Rotation paths and how fast each direction turns (degrees per step):
Each turn is a multiple of 5 degrees from 10 to 175, or 0.
Each row of a path follows its step; steps can be skipped.
Path 1:
step 0: [ 0.16  2.81  0.38 -2.59  0.54  3.02 -0.55  0.38  0.75 -4.45  1.07  1.87
 -0.57 -1.33 -1.33 -1.36 -0.54  0.15  0.59  1.28 -1.42  1.48 -0.13 -1.65
  1.79 -2.21 -0.33  0.04  0.34  0.58 -0.87 -0.08  0.87  1.03  0.63 -0.38
 -0.99  1.17  0.92 -1.46  3.52 -1.78  2.37 -0.99  1.20 -2.19 -0.34  3.87
  1.97  0.65  0.91 -0.25 -1.38 -0.08 -0.25  0.59 -2.83  0.77 -2.83 -1.32
 -1.55 -1.30 -0.26 -1.17 -0.22 -0.94 -0.83 -0.77 -0.20 -2.98 -3.05 -1.04
 -1.74 -0.17 -0.58 -1.39  0.53 -0.85  2.38]
step 4: [ 0.57  0.63  0.60 -0.70  0.49  0.98 -1.11  1.14 -0.26  0.43 -0.14  2.47
 -0.98 -0.04  0.25 -2.48 -0.52  4.04 -1.26  3.30  2.50  0.94 -1.96 -0.31
  1.14  0.74 -0.57 -0.16  2.38 -0.09 -1.08  0.89  1.68 -3.58 -0.10 -1.44
 -0.78  1.13  2.17 -0.41  0.50 -1.81  0.76  0.13 -0.89 -3.16 -1.07  2.65
  3.08 -1.09  3.08 -1.17 -0.79  2.43 -1.79  0.87  0.07  1.84  1.14 -0.27
  0.53  1.35 -1.62 -2.23  0.92  0.37 -0.11  0.72 -0.69  0.39  2.36  1.13
  0.40 -0.32  0.63 -1.50 -3.06  1.67  1.85]
step 7: [-3.30  0.64 -1.55 -2.06 -1.45  2.12 -0.41 -1.56  0.13  0.82 -1.31  2.22
 -2.77  1.48 -2.58 -0.29  0.55  1.31  0.79  2.03 -0.66  0.15  1.45 -0.05
  1.69 -1.13 -0.95 -4.17  0.14  1.01  0.60  0.59  0.06 -2.35  0.23  2.24
 -1.86 -0.68  0.41 -0.28  0.60  0.13  1.05  0.18 -0.40  0.09  1.53  0.30
 -1.19 -0.84 -0.69  0.57 -2.31  4.30 -0.65  2.39 -0.87  2.66  0.66  0.95
 -0.44  1.74 -0.59 -1.10  0.41  1.90 -0.63  1.33 -0.73 -3.03 -2.22  0.30
 -2.34 -0.11  1.74 -0.18  1.50  2.33  1.06]
step 9: [-0.26  0.64 -0.99 -1.13  1.98 -0.42 -1.70  0.79 -0.91  1.81 -1.98  1.31
  0.15 -1.97 -0.49 -0.90 -0.95 -0.20  0.54  1.42 -1.41  0.02 -1.76 -0.95
  0.53  0.64 -0.65  1.03 -0.09  2.89 -1.46  0.72 -0.67 -0.36  0.57  0.27
 -2.79  1.30  1.27  0.37  0.57  1.49  0.05  1.14 -0.18  0.45 -0.38  0.34
  0.36 -1.22  0.23 -0.23  1.89  3.00 -0.18  0.80 -1.47  2.38 -3.61 -2.95
 -2.19 -1.35  1.10  0.87  0.71  0.73 -1.41 -1.37 -4.63 -0.22  2.52 -0.43
  1.69  3.41  0.07 -2.37 -2.72 -2.98  1.64]
step 12: [ 1.40 -1.24 -0.33 -1.13 -0.66  1.59  1.72 -0.40  0.71  0.81  1.99  2.53
 -2.30 -0.03 -3.33 -1.36  0.28 -1.53 -1.85  0.66 -1.78 -0.89 -1.25 -0.72
  0.01 -0.29 -2.19 -0.78  0.62  0.37 -3.19 -1.96 -2.05 -0.51 -0.01 -2.94
 -2.07  2.24  0.23 -1.25  2.06  1.16  2.44  0.26  0.89 -1.05 -1.54  1.92
  2.06  0.31 -1.05  1.13 -1.33  2.18 -0.03 -1.70 -3.14  2.56 -1.80 -1.70
  2.60 -0.96  0.87 -2.63 -0.39 -0.04 -2.12  0.99 -0.64 -0.05 -2.21  0.20
 -0.04  0.40  1.49 -1.81  0.64 -0.81 -1.14]
step 18: [-2.65  0.55 -0.43 -2.43 -0.33  0.43 -1.25 -1.52 -0.85 -1.39  0.10  2.31
 -2.02 -1.57 -0.52  1.95  1.10  1.28  0.42  1.67 -1.74 -0.77 -0.80 -2.17
  0.76 -1.45 -0.28  0.31 -0.53  1.27  1.37 -0.24  0.01  1.44 -1.86  2.24
  0.79 -3.96  1.89 -0.25  0.25 -0.47  0.91 -1.46  1.10 -1.41  1.25 -1.12
 -1.10  1.21  1.55  0.55 -2.23  2.46 -2.45  1.34 -1.87  2.15 -2.75  0.73
  0.03 -0.39 -0.47  1.87 -1.34  3.48 -0.68  1.33 -0.81 -2.23 -0.47  1.82
 -3.15  1.77  1.99 -0.21  0.50 -0.28  1.79]
step 19: [ 0.45 -0.01  0.03 -1.88 -0.91  1.64  2.70 -1.85 -0.30 -1.67 -2.22  0.51
 -2.03  0.71 -2.55 -1.07 -0.58  2.24  0.16  1.95 -0.71  1.09  0.29  1.32
 -0.82 -0.80 -1.48 -0.95  0.84  1.98 -2.31  1.55  2.69 -3.38 -3.38  1.90
 -0.34 -1.24  1.44 -1.09  1.96 -1.11  1.20 -0.88  0.83  0.65 -4.31  1.15
 -1.89 -1.37 -0.03 -0.80 -0.02  1.40 -1.53 -1.52 -0.71 -0.45 -0.98 -0.22
 -0.38 -0.48 -1.42 -2.14  0.70  2.34 -0.01  0.62  1.94 -1.60 -2.65 -2.07
 -1.05 -2.04  1.56 -1.08 -0.34  0.02  0.01]
step 21: [ 1.51  0.96  0.99 -1.86  0.20 -0.92 -1.84  0.39 -3.52 -0.12 -1.78 -1.06
 -2.50 -0.61 -0.23  0.18 -2.41 -2.58 -1.41  0.98  0.36 -0.45 -1.89 -2.09
  0.07 -0.76 -1.03  0.99 -0.27  0.24 -1.62  0.55 -2.21  0.30 -1.42  0.53
 -1.99 -1.86  0.19  0.64 -0.96 -2.82  0.87  1.76 -2.95 -0.43  0.00 -0.56
  0.47  0.02  0.02  0.09 -0.75  3.54  0.53 -1.32  1.32 -1.78 -1.77 -2.16
  0.78 -1.10  0.37 -1.96  0.72  1.58 -1.40 -0.13 -3.43  0.51  1.81  2.37
 -0.47  0.61  2.08 -3.19  1.18 -1.54  2.75]
step 23: [ 0.61  0.42 -2.32 -1.82 -1.05  1.65 -1.11 -2.03  2.39  0.59 -1.23  3.81
 -0.52  0.97 -3.25  0.85 -0.17  0.98 -1.01  0.74  0.85 -0.68 -1.66  0.26
  2.06 -0.29 -1.44 -1.39  0.66 -0.51  0.87  1.47  0.89 -0.66  2.11 -0.26
 -1.22  0.93  0.27 -1.05  2.13 -0.38  1.53  0.75 -1.24 -1.13  0.48  1.45
  4.27 -0.34 -1.41  1.21 -0.07  3.69 -1.65  1.02 -1.62  1.93 -2.44 -0.42
  1.70  1.35 -0.05 -1.53  0.67  1.43 -1.57 -0.36  0.04 -0.51 -3.86  1.02
 -1.96 -1.42  0.81  0.25  1.37  1.85 -1.51]
step 30: [-1.70 -0.01  1.94 -0.19 -1.80  0.75  1.02 -0.98 -1.86  0.99 -0.18  3.26
 -2.18 -1.36 -0.65  0.43 -1.19  1.39 -2.81  0.38 -2.41  2.64 -0.76  1.14
  0.25 -0.27 -2.78 -0.99 -2.21  1.99 -2.44 -0.49 -0.25 -2.73 -1.05  1.33
  1.43 -0.80  0.84 -1.33  1.38 -0.67  0.98 -0.65 -0.34  0.80 -2.91  0.21
  1.33  0.12 -0.43 -0.75 -2.59  0.58 -3.30  1.56  1.05  0.54 -1.11  1.56
  1.47 -0.84 -0.74  0.72  0.43  4.23 -2.50  1.59  0.33 -1.76 -0.87 -0.14
 -0.82 -0.82  2.53 -1.65  0.56 -1.29  0.29]
Directions:
[ 0.30  0.33 -0.21 -0.44  1.10  0.37  0.27  0.28  0.18  0.31  0.25  0.49
 -0.29 -0.18 -0.49  0.06 -0.15 -0.24  0.54 -0.41  0.08  0.10 -0.04 -0.09
 -0.15  0.37 -0.55 -0.29  0.16 -0.10  0.44  0.03 -0.13 -0.07 -0.80  0.17
  0.53  0.09 -0.30 -0.32  0.02  0.32  0.20 -0.28  0.19 -0.22  0.23  0.18
 -0.41  0.46 -0.53 -0.44 -0.80 -0.30  0.20  0.29  0.13 -0.12 -0.41  0.40
  0.79  0.36 -0.33  0.15  0.03 -0.06  0.04  0.35  0.19 -0.14 -0.32 -0.33
 -0.07  0.07 -0.16 -0.07 -0.20 -0.39  0.10] : 60
[-0.16  0.09  0.25 -0.12 -0.49  0.04  0.04 -0.13 -0.84 -0.18  0.58 -0.37
 -0.25  0.31  0.34  0.60  0.14 -0.27 -0.29 -0.73  0.31  0.43  0.27 -0.32
  0.33  0.15  0.27 -0.64 -0.27 -0.29 -0.32  0.21 -0.16 -0.11 -0.03  0.39
 -0.33  0.33 -0.14 -0.27  0.34  0.20 -0.07 -0.08 -0.33 -0.58  0.13  0.74
  0.25 -0.33 -0.23 -0.37 -0.06 -0.22  1.06 -0.07  0.02 -0.43 -0.10 -0.16
  0.15 -0.19  0.11  0.06  0.11 -0.58 -0.26  0.02 -0.01 -0.42  0.28  0.24
 -0.06  0.09  0.46  0.36  0.06 -0.25  0.49] : 70
[-0.41  0.07  0.00 -0.14 -0.12  0.48 -0.63  0.18  0.27  0.08 -0.47  0.16
 -0.23 -0.64 -0.05 -0.20  0.49  0.21  0.05 -0.49 -0.47  0.35 -0.11 -0.60
  0.39  0.40 -0.13  0.43  0.32  0.15 -0.43  0.56  0.25  0.15 -0.07  0.09
  0.20 -0.06 -0.04 -0.51  0.13  0.50  0.47  0.06 -0.69  0.02  0.16 -0.45
  0.41  0.15  0.36  0.05  0.49 -0.55 -0.06  0.22  0.08  0.12  0.03  0.26
  0.21 -0.15 -0.78  0.47  0.70 -0.10 -0.18 -0.06 -0.32  0.32  0.28  0.14
 -0.14  0.25  0.21  0.18  0.30  0.69  0.17] : 155
[ 0.33 -0.10  0.02  0.33 -0.18 -0.31 -0.39 -0.19 -0.14  0.65 -0.07 -0.69
 -0.20  0.02  0.25  0.23  0.15 -0.91  0.11  0.36 -0.38  0.15  0.21  0.10
 -0.18 -0.17 -0.45 -0.05  0.40  0.34  0.39  0.83  0.07  0.29 -0.04 -0.48
  0.01 -0.21  0.04 -0.12  0.17 -0.37 -0.14 -0.32 -0.02  0.02  0.28  0.38
 -0.28  0.23 -0.46  0.03  0.48 -0.16  0.05 -0.24 -0.13 -0.26  0.22 -0.49
  0.18  0.74  0.18  0.63  0.05 -0.11  0.02  0.14 -0.43  0.29  0.07  0.18
 -0.07  0.99  0.07 -0.74 -0.27 -0.07 -0.32] : 95
[ 0.27  0.19 -0.03  0.71 -0.12  0.05 -0.03  0.39 -0.77 -0.46  0.50  0.66
 -0.49  0.28  0.18 -0.43 -0.17  0.35  0.07  0.02 -0.69 -0.16 -0.18 -0.10
 -0.43 -0.17  0.26  0.34 -0.03 -0.02 -0.23  0.37 -0.26  0.04 -0.33  0.02
  0.32 -0.28 -0.23 -0.51 -0.06  0.28  0.48  0.29 -0.07 -0.16 -0.38  0.24
  0.09  0.35 -0.29  0.24  0.64  0.17 -0.18 -0.15  0.24 -0.13 -0.30 -0.58
  0.26  0.44  0.09 -0.33 -0.51  0.29 -0.11  0.08  0.60  0.58  0.75 -0.30
 -0.08 -0.27  0.31 -0.01  0.23 -0.43 -0.04] : 40
[ 0.14 -0.38  0.03 -0.04  0.45 -1.43 -0.07  0.21  0.40 -0.18 -0.38 -0.47
 -0.08  0.26 -0.22  0.21 -0.30  0.21  0.56  0.01  0.29  0.01  0.09 -0.02
  0.17  0.37  0.03  0.39 -0.24 -0.43  0.17  0.34 -0.49 -0.31 -0.04  0.05
  0.24  0.06  0.24  0.19  0.38  0.28  0.70  0.05  0.09  0.11  0.11  0.18
  0.55 -0.23  0.11  0.50 -0.05  0.52  0.04  0.30  0.34 -0.45 -0.16 -0.06
  0.05  0.32  0.09  0.26  0.44 -0.31  0.36  0.02 -0.50  0.04  0.60 -0.32
  0.54 -0.51  0.22 -0.22 -0.16  0.05  0.42] : 60
[ 0.30  0.17  0.10  0.03 -0.63 -0.71  0.35 -0.09  0.06 -0.42 -0.60  0.00
  0.18  0.17  0.09  0.12  0.67 -0.03  0.05 -0.54  0.15  0.16 -0.47 -0.17
 -0.51  0.11 -0.10  0.00  0.42  0.28 -0.17 -0.05 -0.23 -0.13 -0.29 -0.73
  0.08  0.32  0.29 -0.39  0.09  0.23  0.01  0.44 -0.35 -0.18  0.25 -0.24
 -0.91 -0.24  0.55  0.42 -0.16  0.19 -0.08 -0.27  0.12  0.05 -0.87 -0.01
  0.19 -0.25 -0.02 -0.21 -0.38 -0.17  0.18  0.62 -0.25 -0.33  0.01 -0.22
 -0.40  0.51 -0.35  0.52 -0.23 -0.20 -0.33] : 110
